Each path below is one point turned by a fixed rotation once a step. After each direction that follows a path, write how fast that rotation turns it, in degrees per step (0 if it stays still).
Each turn is a multiple of 5 degrees from 10 to 175, or 0.
Each row of a path follows its step; steps can be skipped.
Rotation 1:
step 1: [ -7   9  -3   8 -30  -6 -10   2 -13 -18   9  -2 -14  -1   1  18  -1 -13
  -2   4 -10   8 -21   7  22  -7 -22 -20 -10  20   0 -15  20 -12  11 -14
  -6   0  -3  13  18   8 -17 -33]
step 3: [-38 -10 -22   7  -3   4   8 -26  -1  -8  20  15  -2 -11  -2  -3  19 -17
   3  24   1  14 -11  19   9   8   1  -8   8   8   6  -7  15 -13  20   2
 -16  -4  10  17  22  12  -6  -2]
step 6: [-18  -1  -8  10 -17  -8 -12  -2  15 -29   8   6  -7 -17  -7 -33  19  -6
 -10  16   2   5   3 -12   4   1   5  -8 -15  29  10 -10 -13 -10   1 -13
   9  26   8  24  -4  -2  -8  16]
step 10: [-26   6 -14  23 -11   3 -13  -4  -7 -28  21   3 -10 -24  12 -30   1  -8
 -13 -12  -8  -4 -19 -12   0 -12 -10  -5   3  -2  23 -18  -7 -15  -9   4
 -17   1   8  11 -11 -12  -1  -6]
step 11: [-12   5   1   1  -6  13   4 -23  -5   1   0  -1  -5 -14  -1 -18  -5 -10
   7 -19 -18  32 -11  10   6   5  19 -17 -30  15  28 -19  -1  -8  17  -2
  -5 -22   7   2  12 -11  -4 -13]
step 16: [  3   8   3  -3 -28  11 -10 -10  -9 -29  15   0  -5 -21   3  12  20  -6
   2  14   7  13 -13  10  22   9 -25  -4  -9  21   1  11  14   9  12   5
   3   2  27  14  29   6  -4   2]
step 19: [-10  12 -12   6   6   7  -9 -14  14 -13   2   6 -22 -29  16 -14  -1  -1
 -19  26  -7  21 -17   5   2   3  11  -5  -1  29  13   1  -8   5  31  10
  18   8   6   2  -3  12  -9 -11]
step 21: [-27   6  -2   0 -22  11 -10   2  28 -14   8  21 -18 -12 -12 -18  -3  11
 -11   1   6  22  12   2   7 -15  -3 -12   8  13  17 -16 -20 -11  -4 -11
  16   3  19  12   2 -12 -16 -19]
Directions:
[-6  3 -1  7  4  4  5 -1 -1  4  1  8 -3 -2  6 -2  0  1 -5  3 -4 -4 -2  2
 -7 -4 -5  2  3 -1 -7  2  2 -2 -4  0 -1  1 -5  1  3  3 -4 -5] -> 155
[ 4 -2  2  1 -1  2 -2 -1 -5 -1 -1  3  2  1  0 -4 11  0  2  1  3 -4  4  1
 -1  5  3  1 -7  2 -8  7 -3  3  0  1 -3  9  4 -1  3  4 -1  5] -> 35
[  2   9   4   3  -5  -2   2  -5  -2  -1   0   2   5   0  -1  -2  -1   0
  -3   2   1   4  -9  -2  -4   0   3   6  -4   1  -2  -1   2   1  -4  -4
   1  -2  -2  -1   3 -11   5   7] -> 60
[-8 -7 -6 -1  5 -3  0  1 -2  2 -5 -5  1  2 -4 -6 -2  1 -5  0  2  0 -9 -5
 -4  3  2 -5 -4  4  2 -1  0  2 -4  5 -5  5 -4  2 -1 -2 -1  2] -> 90
Rotation 2:
step 1: [ -5  -6  -9  12   7  10 -12 -21   3   4 -13  13 -24  -8  10  10 -22   0
   4  16  12  -1   3   6   7   4   3 -15   6   0  25 -12 -11  15  -6 -14
  28  -2   3   2 -16  14 -26  -6]
step 5: [ -7   1  24 -24   6   1 -14   0  18  26  15 -19  -5  13  -8 -12 -14 -16
  11   1 -22  -7  -7   0  16   4  10  -7  11  24   9  11  -9  21   5 -10
 -11 -11   6  -3   6   9   7  -1]
step 7: [ 23   2   5  -6 -23   0   2  -8 -13  -3   2  -6  16   7 -10  22  -8   1
   1 -19  -5   8  21   6  -5 -16 -15  -4 -13 -22   9  -4  12  -5  -5   5
   8  30 -10  -5  -2 -17 -26  -9]
step 8: [-11 -10   3  -3   5 -21  31  -8  -9  26  -3  -1  -6  18  -8  -1  -4  -6
 -26   2  -9   0 -19 -16  -4   0  18   1  27   4  15  -1 -13   9  -1  15
  -5   7  16   1   7  -1 -17   7]
step 11: [ -9  -3  24  -3  -1  -2   5 -13 -17 -11  13  -5  -6  12   4  -8 -20   7
  -3   6  15 -10 -26  -1   1   5 -10   5  30 -43  -4  -4  -1  -2   8   5
  14  -7   6  -3   0  18  -6 -11]
step 14: [ -1  12  23  -8  20  21   9  10  21   6  16 -13  19  -6  -5   7  -1   3
 -25   0   6 -14 -13   2  14 -16 -13   0   5  -3 -19   4   0   4   2 -17
  10  12 -13 -11   3  21 -12 -15]
step 17: [ -6  10  12  -6 -18 -17   0   1  34  -9 -11 -18  -7  -7 -11  -9  -9  -7
  -6 -11 -33  -8  -9 -27   8 -19   4 -10  -3   4  -5   2   8  10   7   6
  -1  21  12 -15  -5   6 -12 -10]
step 21: [ -7  13  -3  25  18 -10 -16  -5  18  -5   1   2  -7  -1  13 -11 -11  -7
 -14  11   0  -6   0 -13   0  23  -9  33  -9 -10  -2  -5 -25   7  -7  20
  21   6 -11  -3   4   3  14  -7]
Directions:
[-5  6 -7  1 -2 -7  3  0  3  1 -4  0 -9 -3  0  8  1  3 -2  4  0  3 -1 -3
  2 -5  3  1  3  5  3 -1  3  1  2  1  6  2  1  0  4  6  4  3] -> 160
[-1 -3 -1  7 -1  7  1  1  1  2 -4 -4  1  1 -2  2  5  1  1  0 -3 -5  0 -8
  0 -9 -2  0 -2 -8  2 -3 -1  7  0  2 -1 -2 -5  3  2 -1  8 -5] -> 100
[ 5  1  5  6 -5 -1  4  6  1 -2  4  0  1 -1  2 -2  2 -5  0 -2  4  0 -3 -4
  3  8 -5 -1  4  4  3  8 -3  8  1  3  1  1 -1  4  6  3  3  5] -> 115
[-4 -4  5 -4  3  6  1 -3  7 -2 -3 -3 -5 -3 -2  3  3  7  1 -1  6  6 -1  1
  6  3 -2 -3 -1  6  2  4 -1  3 -2 -4  0 -4 -4 -3 -1 -2  0 -7] -> 85
[ 0 -2 -8 -2 -2 -2 -1  4 -5 -3  0 -1 -6 -3  4 -4  3 -4 -5  4  7  0 -2  0
  7  2  4 -1 -2 -9  3  0 -6 -1 -4  5 -1 -1  1 -5  0 -1 -3 -6] -> 35
[ -8  -2   3   0  -2   1   2  -5 -11   2   4  -1  -4   1  -5   5   1  -3
   1   0   5   2  -1  -3   1   1  -1  -1   3  -1  -1  -4   5   2  -6   1
  -6  -1  -4   5  -1  -2  -5   6] -> 95
[  7   0   4   4  -3  -1  -4  -7   1   1 -10  -1   5  -3  -2  -1   3  -1
  -7  -1   0   4  -5   0   2  -1   4  -6   0   0   0   0   2  -6  -1   6
   1  -4  -3   3   6   1  -5   3] -> 70
[ 1  0 -3  2 -2  0 -3  4 -5 -4  1 -4 -4  4 -6 -4  0  6 -7 -6 -3  6  1 -1
 -1  1  0  4  2  4  3 -6 -6  3  6 -2  1 -3  3  8 -1 -2 -4 -3] -> 90
